Named turns come first, each shown by rows before and after it. Which turns, in which order, take the first row of each pair that follows to the second? Write the first one first, as in the answered first pair.
Q189 (before => after):
[  6  13  14   1  -5 -10  -4   7 -14  10   5  -1 -12  19   1   2   8  -3
   8  -2  13  -5  -2 -10   7  -3 -10 -11   0  -7  -1  -3   1 -18   3   6
  -8  17  10   1  -2   7  -2   6   2   0] => [  5   7  10   0  -1 -12   1   5 -12   9   3  -6 -12  19   1  -1   4  -4
   8  -8  19  -3  -6 -11   9  -3 -12  -8   4  -7  -3   1  -1 -14   9   7
 -10  13   6   1   1   5  -4   5   0   4]
[  7   6   8 -28  18  -1  -9  12   3  14   6  15  10   9   0 -13 -12  13
   5 -11 -19   5  11  10 -11  -4  16   9   4   8  -7  -8   4  -9  -9   9
 -11   7   8 -15  13   3   3  -6  -3 -13] => [  2  -3  -1 -30  25  -6  -2  15   4  14   4   2   7   9   4 -20 -22  10
   6 -22  -3   6   6   7  -9  -3   8  14  11   6  -8  -7   9  -2   3   9
 -19  -3  -3 -11  14   0  -2  -8  -4  -7]
[-13  -9 -10  -5  -2 -13  15  10  10  -4  16 -29 -10 -12   4  -6  -4   4
  10 -17  10  -9  -1   0   1   4 -23  -7  -1  -7  -5   1   2   8   4  11
   1  -1  -6   1   7 -11   0  -2  14  23] => [ -7   7   4  -4 -16  -6  -1   7  11  -1  22  -8  -8 -11  -1   9  11  10
   3   4 -19 -15   8  11  -1   2 -15 -20 -14  -2  -3 -10  -7  -5 -14  14
  15  20   5  -8   4  -3   7   2  15  11]
Q150 (before => after):
[ 17   5 -16   6  -1  -5  22   2   5  -6  -2 -12  12 -13  17   2  -3  -3
 -18 -10  -3  -7 -15  12  -6  10   9  -1   8   8   7  10 -10 -19   8  -2
  15  15 -10   8  21   3  -4  11   2   8] => [ 23   3 -15 -10   9  -9   3   9   2   1   2  -5  16  -9   2   1  -9  11
 -10  -7 -23   0  -9  13   1   0  26   4  -2   2  -4  10  -2 -20   5   5
   1  25  -1  -8  23   6   0   5  -6   3]
[ 11  -1   8  -9  -5   6   5  -3  -7   0  14  17  -6  -6 -18  -9  10  10
  -7  23 -15  10   1   9 -10  -4   0 -11   6  15   7  17 -11   2  -1  -7
  -3  17 -16  -1  -1   4   3   6  -6 -17] => [ 19  -9  -1   7   5   3 -18   7  -4  22  -4  13  -3   3  -3  -4   4  13
  -2   7   3  26   6  -9   1  -5   5  -6 -15   3   0   4  10  -8   3   1
 -22 -15  -4 -15   0  -3   1   8  -8  -2]
[  8 -21 -13  -5   7   2  14   3   8  23  -7  -9  -1   7  16  -7  -8  11
  -3  -3  12  13  10  -5  17 -19  -3  12  -7   1 -14 -26  16   7   0  -6
  -9 -12   8 -15   4 -32  -1   6  -4  12] => [ -1 -10  -5  -6  -5   7  44 -10   5  -1   5 -14  -8  -4  17 -10   0  -2
 -14   7  14  -7   1   6   5 -11 -20   4  17   9  -2 -16  -6  13  -1 -16
  13   5 -11   7   1 -28  -2  10   3   9]
[ -5 -17  -4  -2  -4  -2  -3   8   2  -4  -1  -3  -9  -3   2  -4   3  -1
  17   1  10  -4  -1   8   5   3   0  12   5  -2   3 -11  11   5  12   4
   1  -4  -6  -9   7 -10  -2   5  -2   7] => [ -5 -14   0  -6  -5   1   2   4   0 -10   4  -2 -10  -4   0  -6   3  -4
  14   4   7  -9  -2  11   2   3  -1  10  11   2   3  -8   4   9  11   1
   6   4  -9  -6   4  -9   0   9   1   7]
Q23 (before => after):
[ -4   2   6   4  -8  -9  27   2   4 -16   8  -3  -7  -7   1   6  -3  -6
  -4   1  12 -14   0   7   1  -1  -1  -9  28   9   4  12 -25  14  -2  -8
  21  30 -27   6  -2   6  -8  -7  -4   0] => [-26 -21  -6   3   8  -2  -4  12   2  -2  -4  -4 -12  -2   4  -3  -1  -3
  10  -9   0 -16   5  28  11   6  -1  23  26   8  13 -14   6  15  -1   2
  14   4 -25 -14   5 -11  -7 -10  -6  13]
[-16  -4   5  -9   6   4  25   2  -6 -20  -6   0  11 -11   9  12  -1  -6
  -9  -7  -4  -1 -11   9   3  11 -19 -14  22   3  11  -1 -11 -10  -6   0
  16   4   4   9 -11   1  -4  14  -6  11] => [-25 -17  -3  -9  18   5   5  10  -7 -11 -14  -2  10  -7  10   5  -6  -3
  -1 -15  -9   5  -9  15   9  13 -15   3  19  -3  12  -8   6 -10  -5   5
   6 -10   9  -4  -9  -8  -3  12  -8  19]
[ 20  -6   4 -14  -4 -14  14   3  -9   0  11  -4   4   3  -9  -1  -3  10
   8  -1 -11   5  -6  -7  10 -10   3  -9  -9   4 -21  10   0   1  -3   3
 -12  10   5  -5   6   1   6 -11  -4 -16] => [  9  -6   6 -12 -13  -6  18   2 -10  -3  18  -3  -4   1  -6   2  10   5
   8   4 -19 -13  -2   4  14  -7  -8 -11   0  13  -9   1  -1   4  -6   4
   3  17  -4  -3   2  -1   5  -7   4 -16]
Now pairs of rows:
Each pair is 2 to 3 turns apart.
[ -4   5   2  12  -6  10  -6  -5  -1  -5   4   2  -9  13  13   4   5  -7
  -3   5  -2  -1  -3  12  -3  10  -4   1  11   2  14  -6  -6  -9  -3  -1
  18 -14   2   2  -1   7  -2   7  14   5] => [ 11  10   4   0  -1   4   1  -8  -4 -14   8   2   2  11   2   1  -8  -6
  -3   7   2  14 -11   2 -12   3   5  -4  11  -8  -2  10 -17  -9   0  -5
   9  -2   9   6   2  17  -1   3   6  -5] => Q23, Q23, Q150
[ -3   6  -6  20  -6   5  -7  -8  16   6   5   7   7   2 -10   3  -2  15
  10   3 -10  17   0   2  -8  -4  -6  -2 -19  -2 -21  10 -12  -3   7   5
   0   5   9 -19  -7   6  14   0  -3 -13] => [-14   5  -5  20  -9  11 -10  -8  15   7   8   9   3   2  -9   2   6  14
  14   5 -17   7   4  14  -5  -1 -13   2 -13   4  -8   1  -5  -3   6   5
  10   4   3 -21  -7  -2  14   0   2 -11] => Q23, Q23
[-19   0  -1  -2   0  -2  -1  -4  -8  -5   4   4   5 -13   9  -1  11  -7
  -5   7 -13 -20  -8  24  -2  12   0  12   7  -3   7  -8  -7  -4 -12  -7
  10  -7  -2   9  -3  -2   1   2  -4   4] => [  5   3   0  -8  11  -9 -11   2  -9   2  -1   4  18  -7   2  -1  -7   2
  -1   4  -8   6  -7   4  -5   0  18   3  -9 -15 -18   4  -4  -9  -9  -2
 -11  -3  14   2  -1   7   1  -5 -15  -3] => Q150, Q23
[ 18  -7  -8  19  -6  -1  14   2  -3  -3 -10  -7   6  16  18  16  -5   0
   3  -1  32  21   2 -24   2   4  -2 -13   0  -3 -15  11  -6  -2   9  -8
  -1 -14   0  13  10   2   5   1   7   4] => [ 15 -13 -13  16  -2   1 -11  14  -1  19  -9   4   1  23  12  19   6  12
  16   0   9  17  12 -18  19  -1   4  -6 -15  -1  -7  -7  14  -4   4   4
  -4 -13   7  -7  11  -5   7  -3   5   6] => Q23, Q150, Q150
[-10  -8  -9  -1  -8  -5  23   7   3   2  12 -14 -16   2   1 -10  11   1
   3 -11  15 -16  -1 -11  22  -4 -16  -9   8  14  18 -14   5  14   8   4
  11   9 -21   6  -3  -6 -16  -3  10  10] => [  1 -15  -8 -24   6  -7   0  17   1  11  13  -5  -4   8 -19 -16  -4  16
  15  -9  -6   2  -1  -8  24 -15   6   3  -3   7  -2  -6  14  12   8  10
 -12  22  -5 -12   1  -4 -10 -12  -5  -3] => Q150, Q23
[ 11 -20  -9 -21  13  -5   4  11   0   7   5  -6   2   0 -16 -20 -14   2
  17 -22   0  14  -3  -2  10 -12   9   6  -6  -9 -16   0  12  15  16   5
 -15  -1   3  -7   8  -9  -2 -15  -8   5] => [ -3  -9  -1 -17 -11   5  22   2   1  -2  21   0 -12  -7 -16 -13  10  -2
  10  -5 -14 -19  -2  17  13 -10  -9  -5   9  11   8  -8  -1  19   9   2
  18  19 -14   2   5  -9  -3  -8   4   0] => Q23, Q23
[ 11  10   3 -17  13 -11  -6  14  -7  10   8   6 -13   4 -12   3   6  11
   5  -1 -25  -1  -5   4   7 -14  14  -3 -13  -9 -11  -5   7   4   2  -3
  -5  23  11  -4  -5  10   7  -4   1 -17] => [  0   4  -7  16  10 -11  -3  14   0  20 -10  -3 -22   6  19   9  11   3
   0 -17   7  -7   0  -9  11   1  -6  -1 -15 -10   2 -20  16  -2   8  -3
  -1 -16   2  -3 -10  -2   2   7  11   8] => Q23, Q23, Q150
[ 21  -4   8   1   9  -3  -4  -8 -14  11 -13  -1   2  -4 -12   2  -6  -5
   6  -5   0   2   4  -3 -10  -7  10   8  -6  -3 -17  -3  17   4   2  -4
 -22 -17 -10 -12  10 -13   6  -4  -4   2] => [ 10   3  14   6  -8   5   8 -15 -13   2  -3   2 -11 -10 -11   8  14  -9
  -1   7 -13 -24   7  11  -8  -2  -6  -3   5   9   3 -14   9   8  -5  -5
   5   0 -21  -6   6 -15   4   1   6  -2] => Q23, Q23
[-15 -12 -14 -19   7  -4  -6   7  -2  17  14 -13   2  -1 -10 -15 -14  -5
   4  -6   7  23  -3   5  18  -5  -4   8   2   2  17  -2  21  -9  -8  -7
 -12  -6  -5 -18  15   1   9  -3  -9 -11] => [-13  -5  -7 -24   0  -5  16  -3  -4  -2  23 -15   6  -7 -12 -16 -17 -12
  -4  -1  14  18 -11   4   6  -5  -9  -2  15   4  14  13   1  -3  -8 -13
   0   7 -13  -2  11   9   9   1  -7 -17] => Q150, Q23, Q150
[  9   3  -7   5 -12  -9   9   1   0   2   0  -2  -4   2   2  13  13  11
   6   2   6 -11   7  -5   3   6  -9 -10   2   6  12  -3   2  -2  11   1
  -1  11  -4  -3  -4  -1  -8  -5   6   4] => [  0   0 -12   7  -7  -7   5   4   2   5  -4  -4  -4   4   4  12  13   7
   8  -2   6 -10   9   0   4   9 -10  -1   4   6  14 -10   9  -4   9   1
  -4   1  -4  -5  -5  -2  -8  -4   6   8] => Q150, Q23, Q150
[-19   9 -13 -26  -4 -15  -5   7   9  12   6   2  13  -4 -12  -2 -17  -2
  11  -8 -11  10   0   0 -10  15  17  12   3 -28 -15 -12  -2   7  -1  14
 -10   0 -12  -7   2  -5  13  14  -4  -4] => [-24  14  -7 -24 -13 -13  14  -1   9  -1   9  -3  12  -8  -8  -3 -14  -9
   3  -1  -7   0  -7   4 -15  20   9   7  16 -21  -8  -7 -14  10  -3  10
   2   6 -23   6   0  -3  10  16  -2  -3] => Q150, Q150
